In the data rows, zero lies at 4.5, halfway between 4 and 5.
Here is a table of points, one per row:
[3 4 4 4 5 2 6 1 2 4 5 3 4 5 3 4 4 4 4 3 3 2 4 7 3 3 6 4 5 6 4 9 0 4 6]
[6 3 5 4 4 6 5 3 3 2 4 5 2 5 4 3 4 4 9 7 6 4 5 4 4 2 8 3 3 2 6 5 5 3 4]
[6 3 3 4 6 2 5 6 4 6 3 4 2 9 4 4 7 5 5 3 6 6 4 3 2 4 5 6 6 3 7 3 4 5 5]
[5 4 5 3 5 6 4 4 4 8 4 3 4 5 2 4 3 6 4 5 4 3 4 4 7 4 4 3 9 3 4 3 5 6 5]
[7 9 5 5 4 5 8 5 3 6 3 7 5 5 3 6 3 3 3 4 3 4 3 9 4 3 4 6 4 4 4 4 4 5 3]
[6 3 5 4 6 4 3 3 6 7 4 3 4 6 3 7 2 4 4 3 4 4 4 3 8 5 4 7 5 3 4 4 4 3 6]
[1 9 2 2 6 4 8 3 4 4 5 8 4 4 6 3 4 4 4 3 5 2 3 2 4 9 6 5 4 3 0 5 5 2 4]
[5 5 4 4 4 4 3 5 4 3 2 3 8 5 5 3 8 5 2 5 5 4 6 4 4 4 4 4 5 9 5 3 3 5 7]
[6 3 4 3 1 3 8 3 8 4 3 3 4 9 4 6 2 5 3 5 3 6 4 2 4 7 8 7 5 3 6 4 4 6 6]
[3 9 5 4 4 4 5 3 5 6 9 3 5 5 2 5 2 3 3 9 6 4 4 2 2 3 4 4 5 5 7 4 5 4 4]
[4 7 2 9 3 5 3 4 5 5 3 2 5 4 6 4 4 5 8 6 7 3 4 4 5 4 9 4 4 4 5 5 4 5 3]
[3 7 8 4 7 9 4 4 3 5 5 6 4 3 4 3 7 4 5 7 4 4 5 4 8 3 6 2 2 3 4 4 4 9 7]
[2 4 4 4 2 7 5 6 4 5 4 5 2 6 3 4 2 9 4 4 5 9 4 5 2 5 4 3 8 5 3 4 5 4 7]
[3 4 4 5 3 2 3 3 2 4 2 3 6 3 4 8 4 4 6 6 3 5 7 7 4 5 4 4 4 7 4 3 4 4 3]
[8 4 4 3 4 3 4 5 9 3 4 3 3 2 4 5 6 6 4 4 4 4 4 6 4 4 5 4 4 6 4 5 5 5 5]
[4 4 6 6 4 4 4 3 4 1 1 4 3 4 5 7 4 5 4 4 9 1 5 5 4 5 3 4 4 3 3 3 7 4 2]
[4 5 7 4 5 5 3 4 3 6 6 3 4 5 9 4 4 3 5 4 4 3 5 6 3 5 3 4 6 3 5 5 4 4 7]
[6 4 3 4 6 9 3 4 3 6 4 4 5 3 5 5 5 5 5 4 4 5 1 4 4 3 3 9 3 4 5 3 4 5 5]
[7 3 5 4 5 5 6 4 9 3 5 3 4 3 5 4 4 5 5 5 5 5 4 8 6 4 4 3 3 2 3 9 4 5 5]
[6 7 6 4 3 3 6 2 4 2 8 6 3 4 3 4 4 4 3 5 5 5 3 3 3 5 3 3 3 5 4 3 4 5 3]
[3 3 2 9 3 4 3 4 5 4 7 6 3 4 4 3 3 3 2 8 7 5 3 6 7 5 4 4 4 5 7 4 4 3 4]
[5 5 4 3 3 3 3 5 2 5 6 3 7 3 4 7 8 2 7 3 7 9 3 3 3 4 4 6 4 3 3 6 3 6 3]
[5 5 3 3 6 3 3 4 7 3 3 4 4 1 4 3 7 6 4 3 4 5 6 3 7 3 4 3 5 6 4 5 4 3 5]
[5 3 5 5 3 5 4 5 2 4 6 3 3 3 4 4 6 3 3 4 3 6 4 4 4 5 9 3 3 3 3 3 3 2 2]
[3 4 5 4 6 3 4 5 5 5 4 5 3 9 4 3 6 6 5 3 5 6 3 4 7 4 3 4 3 5 5 5 4 4 4]
[7 6 4 5 5 4 9 5 3 4 3 3 4 2 4 4 5 6 5 3 3 6 6 2 3 9 4 4 3 3 9 5 5 4 3]
[9 9 5 4 3 5 9 4 2 6 4 5 3 3 3 4 7 4 5 5 6 7 6 5 5 6 4 9 3 5 9 3 5 4 6]
[5 5 2 4 5 7 2 4 6 5 5 3 5 5 5 8 5 5 5 5 3 5 5 5 5 4 4 9 3 5 4 4 5 3 6]
[3 8 6 3 2 5 3 5 4 6 4 7 3 5 7 3 3 4 4 7 3 4 4 5 3 7 3 4 4 4 4 6 4 6 4]
[6 4 4 5 5 3 6 6 9 4 5 4 3 3 5 5 6 7 7 4 3 4 3 5 5 3 4 6 4 5 4 6 5 5 4]
[2 5 4 8 1 3 2 9 4 4 3 3 3 2 3 2 5 2 3 1 2 3 3 3 3 4 5 4 6 2 4 3 6 4 4]
[5 5 5 4 6 7 4 9 5 5 5 4 6 4 4 3 3 5 5 3 5 2 9 4 3 3 3 3 3 7 5 3 3 4 5]
[3 4 3 4 7 3 3 5 4 5 4 5 4 9 5 3 7 6 5 4 4 6 3 6 7 5 4 4 3 4 9 4 5 3 2]
[8 4 4 4 3 4 4 3 3 4 6 6 8 4 4 6 6 5 6 4 5 5 3 2 3 4 3 3 4 2 3 4 6 5 3]
[6 3 4 3 5 3 7 8 4 4 2 4 4 4 7 3 3 8 5 6 3 6 2 3 2 3 6 7 4 7 4 4 2 4 4]
[5 3 6 5 6 3 5 3 4 8 4 4 5 4 4 5 3 3 4 3 4 5 4 9 3 4 3 3 5 4 5 8 5 3 6]
[6 4 4 4 5 6 4 4 6 2 4 4 3 6 5 5 4 4 4 3 3 4 4 3 5 4 4 5 4 7 3 5 2 2 5]
[4 4 3 3 3 4 4 3 5 5 4 3 4 4 4 5 3 3 9 3 6 3 2 5 5 6 8 4 6 9 5 4 5 5 3]
[4 4 4 4 6 4 5 6 4 3 4 3 6 8 5 3 4 6 3 5 4 6 3 4 6 3 3 6 6 7 4 3 5 5 5]
[2 3 5 3 4 7 5 8 3 4 4 6 5 5 3 4 2 6 3 4 4 5 4 2 5 4 3 4 2 9 4 4 3 6 2]
[4 5 9 4 7 4 4 3 4 6 4 6 4 3 8 4 3 2 4 4 5 5 4 4 5 5 4 4 7 5 5 4 4 4 6]
[3 4 4 6 1 2 5 3 4 4 4 3 4 4 4 2 4 3 6 4 2 4 7 5 6 4 1 4 4 7 3 4 9 3 4]
[4 4 6 5 4 5 7 5 5 5 4 5 4 7 5 3 9 5 5 4 4 6 4 5 5 4 4 9 4 5 3 4 5 4 2]
[7 4 4 4 6 7 4 5 6 8 2 7 3 3 4 3 3 3 3 3 6 4 4 6 3 5 3 3 4 3 3 5 4 6 4]
[6 3 5 8 2 4 4 4 4 6 8 6 8 4 4 3 7 5 5 6 5 5 4 4 4 5 3 3 4 3 3 4 5 3 4]
[3 6 6 5 6 8 2 3 4 8 4 2 4 5 2 5 4 6 3 4 4 6 4 6 6 3 5 4 6 4 4 3 5 8 4]
[5 3 2 5 6 6 5 9 6 3 4 3 8 7 4 3 6 1 4 5 3 4 6 6 3 9 2 2 3 3 3 3 4 5 2]
[6 5 5 4 3 3 2 7 5 3 4 5 7 6 4 5 6 5 3 5 5 5 5 4 8 4 5 6 5 5 3 4 4 4 8]
[3 4 4 8 4 4 5 3 5 3 8 2 5 5 5 4 3 3 4 5 9 7 5 6 4 5 7 6 5 4 6 4 3 4 4]
[3 2 4 3 3 6 3 5 5 7 4 5 2 2 3 3 3 7 3 2 4 3 6 5 5 4 4 5 3 5 3 4 3 6 3]
[3 5 5 8 3 3 4 3 4 5 1 3 3 4 4 4 3 2 7 7 4 4 5 2 5 4 4 4 6 6 2 5 4 3 2]
[6 3 4 6 2 4 6 4 3 3 9 7 4 4 3 3 8 4 4 6 6 4 4 4 5 5 3 3 4 5 4 4 3 5 4]
[6 4 5 4 4 4 5 3 3 3 7 5 9 4 4 6 4 5 4 3 5 5 3 4 4 4 4 3 3 3 4 3 6 5 4]
[6 5 3 4 7 5 3 4 5 3 4 3 5 8 4 4 4 4 4 3 3 4 2 3 7 4 3 5 5 3 6 4 4 4 5]
[3 4 7 3 4 1 3 6 3 5 5 4 5 4 3 9 3 6 4 8 6 0 5 6 4 3 4 5 4 3 4 4 3 4 3]
[5 6 5 4 3 4 4 3 4 6 6 5 4 4 9 5 6 5 4 6 3 3 5 4 4 5 4 3 5 4 4 4 4 6 5]
[3 4 6 4 4 8 5 5 3 5 5 3 4 3 3 3 4 9 5 4 5 5 6 6 3 6 3 4 9 4 4 6 3 3 5]
[5 5 5 9 4 5 4 5 4 5 5 4 7 5 5 4 3 4 8 4 7 4 4 4 4 4 9 4 4 5 4 4 4 3 4]
[6 4 4 5 8 4 4 8 2 4 5 7 4 4 4 5 3 7 3 4 4 3 5 3 4 7 9 5 5 6 3 9 9 4 3]
[6 5 4 4 7 5 4 8 9 4 5 4 4 3 5 4 3 5 5 3 5 4 6 4 4 4 2 4 2 5 4 4 6 4 4]
[8 3 5 4 3 6 9 5 5 6 4 4 3 3 4 8 6 3 4 5 4 4 3 7 7 5 4 8 3 3 4 6 4 4 7]
[3 5 5 3 4 4 3 4 4 5 5 8 4 2 8 4 5 3 5 6 4 5 3 4 7 9 5 4 6 6 9 4 4 6 6]
[6 8 4 4 3 4 7 4 3 6 3 7 6 4 4 4 3 5 4 3 3 3 3 9 5 5 4 5 4 4 8 7 3 4 4]
[5 4 3 4 4 7 4 3 5 3 3 4 6 7 5 6 9 4 3 5 4 5 8 3 5 3 4 5 4 7 4 4 4 3 6]
[2 4 5 5 9 3 3 2 3 2 5 5 4 3 1 2 7 4 5 9 2 3 6 4 2 9 3 6 5 3 3 3 3 5 7]
[5 3 5 1 5 4 4 4 3 3 4 7 2 5 4 6 3 3 8 5 2 4 3 9 2 2 5 3 5 3 4 3 6 3 2]
[5 5 3 4 5 3 3 7 6 2 3 6 3 6 3 5 5 4 5 3 4 6 4 3 6 4 4 3 9 2 5 5 3 5 7]
[4 5 7 6 5 6 7 4 5 7 3 4 3 4 5 9 9 3 4 3 4 5 3 6 3 5 5 1 4 6 4 3 6 4 9]
[4 7 5 5 3 2 4 4 4 5 9 5 2 4 2 4 3 4 5 7 5 5 4 3 3 4 3 4 2 4 5 4 3 4 4]
[3 6 4 3 4 4 4 3 3 5 5 4 3 4 9 4 6 4 4 4 4 4 4 5 3 3 3 3 4 3 4 3 4 8 8]
[6 3 2 8 6 5 4 3 3 4 6 4 3 3 5 6 3 4 2 6 9 4 3 3 4 4 6 3 4 4 5 3 3 3 4]
[1 3 4 4 2 7 3 3 5 2 3 5 4 3 4 4 5 1 4 7 6 2 3 4 5 3 3 5 9 4 9 8 8 4 2]
[5 5 8 3 4 4 3 4 4 6 6 6 4 4 9 4 4 3 3 6 4 5 5 4 5 7 4 4 6 5 5 5 4 5 3]
[3 4 3 4 8 5 6 6 2 4 5 2 5 4 4 4 4 5 4 5 4 5 8 4 9 3 4 3 8 5 3 3 4 9 3]
[4 5 2 4 6 3 5 5 7 4 5 5 5 5 4 7 3 3 5 3 3 5 9 3 8 2 4 4 9 3 4 3 4 4 7]
[5 3 4 4 5 6 8 4 6 9 3 4 5 4 4 5 3 4 4 4 4 3 3 6 5 5 3 3 3 4 4 9 4 4 6]
[5 4 5 3 2 3 2 3 3 2 2 4 3 4 4 5 3 4 6 4 6 2 6 8 6 5 2 4 3 4 3 4 7 4 4]
[3 4 5 7 4 4 5 3 4 3 4 5 7 5 4 5 3 6 6 7 8 3 4 4 3 2 3 5 3 3 3 4 6 4 6]
[3 5 7 5 4 5 4 4 4 4 6 6 3 4 9 4 3 3 5 3 3 4 4 4 4 7 4 4 5 4 4 4 4 9 5]
[5 5 4 3 7 3 3 6 4 4 4 4 3 4 4 2 6 5 2 4 6 3 5 5 2 4 9 4 5 6 4 9 9 5 6]
[2 3 4 5 6 4 5 5 5 7 5 5 4 8 4 4 5 9 6 2 3 3 3 4 7 5 3 5 3 3 9 5 4 3 4]
[2 4 4 3 6 4 5 8 7 2 3 3 6 4 5 3 5 6 3 6 4 9 4 5 4 6 6 3 3 5 3 5 3 3 5]
[5 4 5 4 4 9 3 3 5 5 5 4 4 5 3 6 3 3 3 2 4 5 9 7 1 4 4 4 2 5 5 4 4 6 6]
[3 3 4 3 4 5 6 4 4 4 5 4 8 4 4 4 3 3 9 6 4 4 3 4 3 3 7 3 3 6 4 2 7 4 6]
[5 6 5 5 7 4 3 6 6 3 5 4 6 4 4 4 4 6 4 3 4 5 5 4 5 3 4 3 6 9 4 4 3 2 4]
[6 4 4 4 5 3 4 4 9 5 4 4 4 4 5 4 8 6 5 4 3 4 3 4 4 4 5 5 4 8 3 4 5 4 3]
[2 3 4 4 5 8 4 3 6 8 3 9 8 4 4 4 6 4 4 3 4 5 9 4 4 2 5 4 2 4 4 4 4 6 3]
[3 3 5 4 2 3 4 5 4 4 5 3 7 3 4 2 5 3 3 3 3 5 4 4 3 4 9 4 4 2 4 2 7 2 5]
[6 3 3 4 2 6 3 4 6 5 3 8 6 4 3 3 3 4 4 4 4 2 7 4 3 4 5 9 4 6 4 4 3 9 3]
[3 5 4 4 4 3 3 5 4 5 6 4 9 3 4 7 6 4 7 3 7 9 3 4 4 4 5 5 3 3 4 6 4 5 4]
There is one direction along which these points spread out most. Take the direction at right angles to it along which they spread out most. Then take the direction at right angles to both along which they spread out most. Go by this last direction. For each point below, how far along it does it lie, from 0 to 99? The average is 50, and the first point in the table lies past the average. One standard deviation of the points above along it is 16.
[5 5 3 4 5 3 3 7 6 2 3 6 3 6 3 5 5 4 5 3 4 6 4 3 6 4 4 3 9 2 5 5 3 5 7] 45
[2 4 4 4 2 7 5 6 4 5 4 5 2 6 3 4 2 9 4 4 5 9 4 5 2 5 4 3 8 5 3 4 5 4 7] 39
[7 3 5 4 5 5 6 4 9 3 5 3 4 3 5 4 4 5 5 5 5 5 4 8 6 4 4 3 3 2 3 9 4 5 5] 67
[6 5 4 4 7 5 4 8 9 4 5 4 4 3 5 4 3 5 5 3 5 4 6 4 4 4 2 4 2 5 4 4 6 4 4] 45
[4 4 3 3 3 4 4 3 5 5 4 3 4 4 4 5 3 3 9 3 6 3 2 5 5 6 8 4 6 9 5 4 5 5 3] 54
[5 4 5 3 5 6 4 4 4 8 4 3 4 5 2 4 3 6 4 5 4 3 4 4 7 4 4 3 9 3 4 3 5 6 5] 31
[3 3 4 3 4 5 6 4 4 4 5 4 8 4 4 4 3 3 9 6 4 4 3 4 3 3 7 3 3 6 4 2 7 4 6] 49
[5 5 4 3 7 3 3 6 4 4 4 4 3 4 4 2 6 5 2 4 6 3 5 5 2 4 9 4 5 6 4 9 9 5 6] 45
[3 6 6 5 6 8 2 3 4 8 4 2 4 5 2 5 4 6 3 4 4 6 4 6 6 3 5 4 6 4 4 3 5 8 4] 28
[3 4 3 4 7 3 3 5 4 5 4 5 4 9 5 3 7 6 5 4 4 6 3 6 7 5 4 4 3 4 9 4 5 3 2] 62
[3 5 7 5 4 5 4 4 4 4 6 6 3 4 9 4 3 3 5 3 3 4 4 4 4 7 4 4 5 4 4 4 4 9 5] 31
[6 3 3 4 2 6 3 4 6 5 3 8 6 4 3 3 3 4 4 4 4 2 7 4 3 4 5 9 4 6 4 4 3 9 3] 40
[6 3 5 8 2 4 4 4 4 6 8 6 8 4 4 3 7 5 5 6 5 5 4 4 4 5 3 3 4 3 3 4 5 3 4] 56
[5 4 3 4 4 7 4 3 5 3 3 4 6 7 5 6 9 4 3 5 4 5 8 3 5 3 4 5 4 7 4 4 4 3 6] 46
[6 4 4 5 8 4 4 8 2 4 5 7 4 4 4 5 3 7 3 4 4 3 5 3 4 7 9 5 5 6 3 9 9 4 3] 49
